In the data rows, the value 128 means zero.
Here are some points, one per row:
[118 113 125 129 149   0  89 108 162 120 131 143 121 154 135 180 101 119 143 158 127 129 153 142 152 105 124 146  88 153 138 103 124]
[ 49  49 255 134 169 164 128 118 111 114  81 120 132 116 115 119 143  52 169 109  81 146 154 121  81 126 140 116  89  94 151 149 120]
[113 164 143 108 150 138 113 135 130 152 120 117  63 164  88 144 163 170 153 107 125  69 131  99  96 132 131  72 138 148 116  80  95]
[ 79 141 176 125 149 143 121 161 101 102 103 101  82 140 135 141  66  82 134 126 105 141 109 131 126 126  91   0 106 101 164 145 141]
[137  95  63 161 166 109 124 132 137 113 122 124 113 133 124 169 164 166 134 112 123  66 147 156 143 134 129 184 104 122 114 124  98]
[125 165 123 103 148 128 117 137  65 117 131 131  82  96 140  78 110 118 124 147 174 156 255 130 101 127 103 142 126  99 129 159 156]
[108 154 136 116 110 119 137 147 127 120 150 132 139 100 127 113  89 120  90 147  78 102 118 114 116 125 150 121 126 133 124  80 122]
[150 221  74 114 150 100 135 156  86 122 122 142  96 121 132 125  93  92 145 102 138 156 101 134 113 144  95 163 124 101 173 141 144]
[118 179 112 106 146 158 127   0 161 177 102 107  70 204  89 112 161 139 151 118 115 123   0 117 160 164 115 125 143 149 146 109 116]
[210  98 137 110 165 124 110 102 185 174 176 100  90 157   0 144 167 180 151  86 190 188 109 133 130 136 135  76 142 111 143 118 150]
[ 73  99 122 126 138 133 111 151 157 101  91 124 161 102 152 160 158  94 127 160  97  83 152 161 174 255 129 222 108 133 135 116 127]
[119 148 160 255 134 118 110  67 154 123 184 120 199 149 135 160  95 118  91 133 137 123 133 109  91 130 156 116 125 123 113 117 123]
[100  73 202 154  89 140 114 178 109 138  27 103 102 135  84  70 163 242 163 130 110 162 208  72 115 121 169 142  90  89 124 107 134]
[151 148 119 112 163 115 116 114 163 188 176 140 158 162  75 130 214 179 149 116 180 152 144  78 194 164 102  68 152 137 118 107 145]
[150 198  54  94 152 133 139 149  84 125 129 124 133 118 163 115  84 117 114 116 128 138 106 150  78 120 132 122 130 115 126 147 106]
[168 121 104 139  96  81 151 114 144 255 110 125 153 104 141 112 120 143  78 133 145 134 129 140 143  99 127 128 141 131 131 196 153]
[ 84   0  94  87 151 124 116 163 122 110 198 115  96 116 137 115  76 111  69 160  49 172  71 157 105 139 171 135 180  78 179 138 118]
[147 135 129 137  91  92 163 122 163 149 120 111 116 112 141  91  85 130  75 115 172 193 126  96  93 123  98 106 135  94 113 176   0]
[ 42 138 166 116 157 176 112 188 117 112  92 100 107 106 128  89 108  79 137 123 141 158  87 164 142 118  37 147 139 142 129 153 108]
[132 185 101 103 147 137 117 255 155 199 154 131  91 171  96 121 195 151 143 146 146  64 127 111 166 169 146  91 148 169 128  69 108]
[156 102 135 169  98  88 142  92 142 154 126 142 124 142 130 114 112 144 111 130 123  10  63 136 150  82 112 138 129 144 116 190 127]
[151 129 109 163 116 124 159 152 147 146 182 164 117   0 143 164 110 151 109  97 115  81 104 148 144 120 147 199 105 117 142  62 107]
[ 77 255 161 149 149 117  85 119 166  98 118 141 176  81 171 133 136 107 117 101 101 106 145 159 198 116 120 221 113 141 173 104 154]
[139 110 202 160 121 113 114 133 109 112 129 143 161 123 158 148 122 115  85 125 145 157  99  96 122  99 166 136 128 111 103 161 121]
[131  67 130 140 255 120 100  80   0 107 141 188 144 122 147 150 134 120 139 148 124  96 138 161 164 113 147 167  91 173  99  97 113]
[146  99 152  68 167 135 122  85 116  89 136 104 110 134 174 132 127 136 124 116 158 125 120 160 112 110 147 185 133  85 112 120 117]
[112 119 139 131 142 118 111 145 185 112 161 143 147  89 173 220 127 101  92 130 178 130 115 151 199 136 139 177 122  89 151 133 124]
[151 140 117 134 144 112  59 118 118   0 107 112 121 102 110  88 216 123 111 116 160 149 118 100  78 135  89  75 114 121 110 159 151]
[124 186  22  91 146 109 141 169  91 107 107 102 105 123 176 139  94  94 138 134 119 117 120 129 114 131  69 113  95 124 136 109 129]
[145 133 107  69 140 128 138 131 113  99 148 255 133 149 152 165 119 192 104 122 136 108 143  85  78 142 121 120 124 111  99  93 118]
[152 140 101 102 125 128 113 105 143 191 176 148  96 148  93 117 164 121 173 115 117 134  95 114 132 130 105 114 107 176 136  87 137]
[158 139  52  94 155 104 106 112 113 111 115 119 108  96 147  89 170 119  96 162 162 157 143 118  90 132 145 110 124 126 120 255 170]
[147 131  79 143 121 119 117 162 119 143 142 142 169 164 124 187 112 164  81 119 121  96 154  76 126 154 125 139  88 109 102  71  93]
[115 191  74  91 159 135 171 190  84 119 149 126 113 131 163 156  86 106 159 120 125 141 119 139  80 119  92 144  75 145 120 134  99]
[135  96 113 176  89  93 131  92  99 146 106 136 110 118 100  98 113 150 102 126 153 170 100 130 162 105 117  97 128 144  99 116 112]
[111 159 214  91  95 175 133 108  77 146 128 134 114 134 127 129 136 151 135 143  90  83  86 141 145 168 101 121 115 133 126  81 108]
[101 107 185 136 116 140  92 155 136 105 141 118 153 117 122 127  79 255 124 139  99 133  76  99 105 105  96 150 116 147 122 135 139]
[194 173 127 140 141 102 133 127 140 172 152 143  46 159  72 112 168 179 177 120   0 117 142 104 132 129  83  90 133 144 141 117 111]
[102 109  93 159 124 114 119 136 124 131 115 130 152 132 130 113  55 141 102  66 114 105 148 100  77 122 117 138 128 119 108  89 144]
[ 98 110 148 166 144 137 106 117 185 105  89 106 201 255 159 133  79 160 100 107 135 153 149 124  97  78 147 162 141 126 115 135 150]
[ 94 121 120  98 140 112 119 113 156 165 184 118  95 181 107 114 255 140 138 132 130 141 119 130 116 140 134 117 125 109 125  90 104]
[120  71 192 145  84 132 116 188 134 118  56 144 140 135 125  94 146  93 166 108 154 122  32  66 102 127 150 133  76  87 109 115 155]
[125 109 145 122 137 127 130 139  94 136 164 125 121 122 110 101 102  93  89 107 151 167  89 162 111 255 202 149 186  93 135 154 140]
[170 175  90 110 158 156 138 162 115 117   0 156 179  95 182 208 117 135 121 114 136 182  90 121 117 145 156  87 145 112 159 153 120]
[164 100 174 116 101 145 128  98 115 134 151 105 114 130 255 109 145 155 143 105 118 131 120 123 131 132 110  91 120 125 131 111 141]
[ 95 155 136 102 152 125 110 132 116 185 144 140  57 187  73  99 158 181 134 139 176  86 100  94 122 130 155  79 110 160 154  93  75]
[101 108 163 153 137  46 255 119 127 124 155 127 194 107 115 127 144 129 122 130 130 134 145 111 119 124  99 125 143 146 122 150 161]
[127 114 124 151 120 124 137 165 110 133 125 110 191 136 141 163 114 144 131 121  77  69 146  94 109 114 150 151  97 166 103 108 142]
[136 177  53 115 132 114 155 157  74 134  94 145  99 132 115 136  76 116 145  76 130 131 123 123  99 137 125 101 103  88 163 111 151]
[134 120  94 103 158 128 129 172 177 126  75 109 133 108 136 105 148  57 134 109  85  92 134 170 214 132 143 214 132 138   0 106 103]
[141 181  81 112 156 121 143 158 255 106 119 134  59 130 132 112  76  14 132 132 154 150 121 141  77 112 142 114 105 111 148 171 126]
[153 136 115 129 163 140 146 121 112  97 108 131  82  98 177 106  96 255 109 121 174 186 133 162 117 131 157  17 123  66 136 145 146]
[139 129 171 126  86 143 136 149 131 163 100 115 143 121 121 109 168  65 143 183 142 117 190  66 128 140 139 103 114 114 110 177 186]
[112 123 178 110 122 165 158  96 106 114 116 116 145 255 113 117 149 126 102 137 104 113  97 137 143 166 124 137 146 124 127 148 111]
[172 141 119 108 113 145 154 135  87 124 118  88 148 119 139 147 142 148 107 148 125  68 145  99 138 164  85 123 150 149 103 159 120]
[ 91 119 132 158  91 119  95 163  90 145 145 157 139 129 141 145 103 146 123  94  98  96  99 107 110 133 100 161 101 147 111 120 204]
[171 147  94 141 118 112 111 113  83 140 149 144  93 125 139 100 119  85 108 137 163 134 145 131 131 140  99 141 126 105 118 163 148]
[ 77 152 131 136 108 108 112 151 113 139 110 109 129 120 142 158  88 133 131 153 102 114 143 117 112  95 133 136 255 158 113 123 119]
[181 137 175 108 116 140 121  94  68 111 142 107 104 127 154 173 126 213 112 115 160 108 148 127 103 139 129 150 108 113 112 152 113]
[162 149  82 137  98 104 177 119 133 156 133 124 142 138 108 123  98 144 105 156 130 161  94 112 113  83  91 130 121 166 139 137 166]
[183 132 130 137 114 111 167  98 101 156 141 145 133 144  89  99 135 118 153 142 114 144  98 112 128  64  89 113 164 169 105 127 123]
[133  85 118 171 119 255 127 101 151 156 153 152 130 128 100 119 125 135  97 141 112 157 125 122 109  44 128 115 140 145 116 180 134]
[176  97 208   0  77 152 131 116 158 149 121 114 198 115 119 125 156  76 134 108 114  86 171  69 131 120 138 125 116 126 112 133 158]
[117 159  78 113   0 145 155 154 114   0 159 134 110 132 154 112  97  97 147 145 112 115 146 125 205 129 146 193 130 141 129 129 144]
[147 136 141 114 148 113  85 122  77 125 152 143 122 116 111 101 117  19  71 134 153 160  82 167 126  87 160 118 154  85 136 106  94]
[101 123 141 160 160  98 124 142 130 130 112 133 203 136 137 140 105 157  80 149 117 105  97 255 107  97 119  94 146 145 120 116 122]
[155 132  71 121  11 126 138 173  86 142  90 100 154 207 160 137 127 103 120 140 157 215 123 105 104 120 158 131 135  84 139 133 116]
[138 138  79 144 157 165 129 119 132  90 187  78 165 114 138 185 128 115 127 128 119  89 150 142 255 128 175  47 102 148 136 131  93]
[120 115 146 128 129 127  94 117 167 126 150 129 203 114 169 124 122 116 108 137 120 124 150  86 167  94 102 113 129 145 109 118 153]
[121  95 157 158 145 144 175 131 159 115 125 107   0 133 170 159 128  73 102 131 134 135 142 153 180  94 169 197 113 125 120 122 172]
[145  92 112 119 172 145 142 152 100 121 104  98 141 132 148 163 191  99 136 103 130 146 160 168 130 111 235 189 122 103 129  81  87]
[110  98 196 120  98 163 127 135  96 115 102 121 104 124 134 117 139 123 116  92 141 176 164  93  91 163 174 100 109 255 163 139 114]
[169 119  95 117 147 174 169  94 163 114 156 143 125 139 130 145 154  93 167 157 141 131 171 152 149 105 139 158 122 106 116 113 131]
[ 84 203 121 142 114 185 135 176 115 150 125 125  87 137 116 148 120 123 132 148 116 132 125  97 136 179  61 128 128 107 162 144 165]
[137 115  78 152 111  99 134   0 120 137  99 111 127   0 119 115  98 185 107 114 144 155 132 131  88  80 143 117 136 139  91 118 138]
[ 95  98 109 160 122 100 123 157 177 129 132 132 187 114 104 132 149 116  89  98 162 142 140 108  77 115 167 102 127  92 138 113 148]
[133 107 164 132 142 105  95 114 165 141 132 141 189 109 159 159  97 107 106 110  99 150 128 130 110 109 103 124 151 152 118 138 129]
[119 128 141 107 164 123 134 138  67 122 191 154 118 117 110   0  61  83 114 146  61 185  82 189 137 136 203  58 149 116 110 141 123]
[120 135 118 122 119 155 140 173 117 135 106 148 106 134 125 117 127 103 118 163 149 130 151 138 163 121 137 211 105 104 148 104 135]
[ 78 155  76 125 145  93 123 158 104 142 134 115 116 114 132 155  89 123 255  79 140 161 105 145 111 118 139 132 141  87 134 255  94]
[108 144 147 132 139 123  68  91 221 165 134  93  79 150 113  81 196 138 126 118 164 132 148 109 137 169 112  90 178 137 146  99 114]
[109 154 122 132 142 123  85 108 145 171 145 136  86 165  96 101 183 159 167  95 129 118 139 105 141 173 115  92  93 138 142 102 109]
[  0 109 111 153 112  99  98 103 125 145 132 140 131 116 130 101  76 115 133 181 127 110 136 125 125  87 133 152 108 128 133 101 121]
[174 144 102 115 149 141 140 108  98 104 107 110 101  84 162  77 163 126 117 137 160 117 146 133 106 118 107 161 113  88 255 159 119]
[ 90 179  85  89 185 120 127 174  92 113 135 101 155  90 162 120 137  89 227 176 131 194 110 139 137 136 152 128 149 127 107 143 161]
[ 97 238 147 134 154 121 104 106 117 126 178 119 183 123 119 142 111 123  82 115 125 143 108 138  82  70 164 138 147  95  85 109 115]
[161 165 134 115 145 131 118 112 159 159 133  89  83 154  54  94 183 135 128 152 160 133 154  95 100 146  99  79 116 160 144 103 129]
[139 161 100 115 138 131 217 139 134 113  93  95 131 100 145  79 156 136  56 134 170 156 176 110 120 104 100 122 139  86 144 154 205]
[160 113 219  96  94 203 147 110 127 148 144 140 158 139 102  92   0  55 156 111 147 111 195  83 166 180 121 155 106 128 166 123 177]
There is one direction along which these points spread out most. Take the direction at right angles to it along which they spread out most. Go by this last direction. Where along it does each point below lie, from 0 to 99? 50 is the average, and the first point above lies past it. One standard deviation of the points above along it is 16.
[106  90 149 160 122 122 102 112 128 111 110 117 150 109 114 185 123 114 120 103 131 112 139 106 132 110 150 141 255 106 148  95 134] 68
[ 96   0 108 131 113 160 125 170 117 176  99  98 128 137 127 127 115 126 143 116 118 104 112 108 143 144  62  96 129 169 130 111 142] 65
[ 96 119 114 154 136 114  88 131 108 130 151 129 129 114 118 125 105 127 114  85 101  84 106 110 110  93 102 175  86 117 128 145 119] 60
[118 114 116 137 218 160 135 139 156 118 151 145 181 148 135 159  84 206 124 153 170 139 139  90  99 120  92 136  99 115 104  81 116] 60
[255  99 136 147 151 158 106 144 174 104 122 123 161 109 169  93 143  69 255 201 166 128 138 175 170 100 144 191 111 140 153 101 147] 58
[181  99 112 159 105 112 159  91 125 171 104  98 122 139 104 101 159 143 113 113 121 174 136 105 128 114  96 116 135 149 109 128 121] 47
[ 95 135 108 148 152 132  71 156 122 120 163 123 211  98 129 135 161 128  92 107 105 123 149 112 122  95 151 157 123 161 148 124 115] 66
[103 115 151 121  80 132 104 128 131 116 119 124 193 110   0 255  84  94 118 147  92 131 105 117 130  86 139 121 118 151 133 120 121] 72
[111  79 181 151  83 149 104   0 112 128  86 119 134 107 128 100 187 103 150 191 138 133 198  57  89 159 151 116  86  82 113 126 139] 66
[154 141 159  94 108 170 120 133 142 115 128 137 155 102 130 129 113 117  93 123 101  71 101 129 153 158 135 142 150 124 109 128 150] 65
[144 123 176 139 104 149 143 128 121 125  98 142 136 116 129 114 147 149  96 178 112  90 124 118 166 159 123 109 124 151 126 167 160] 63
[149 130 101 157 144 114 162 118 140 132 187 139 164 128 128 210 104 155 107 122 119 134 103  97  97 134 123 131 104 131  91 129 157] 56
[100  97 129 112 154 153 126 130 157 103 105 103 142 124 150 110 129  90 114 126  98 105 186 162 211 154 109 197  93 128 155 124 127] 71
[134 118 151 108   0 128  86  95 133 172 160 140 101 162  91 122 186 179 125 118 166 125 137 255  79 160 138  94 128 125 118  83 109] 56
[170 129 145 136 162 145 132 135 148 177 170 111 108 143  66 138 187 161 163 145 173  81  96  99 108 150 117  75 153 163 149  86 118] 54
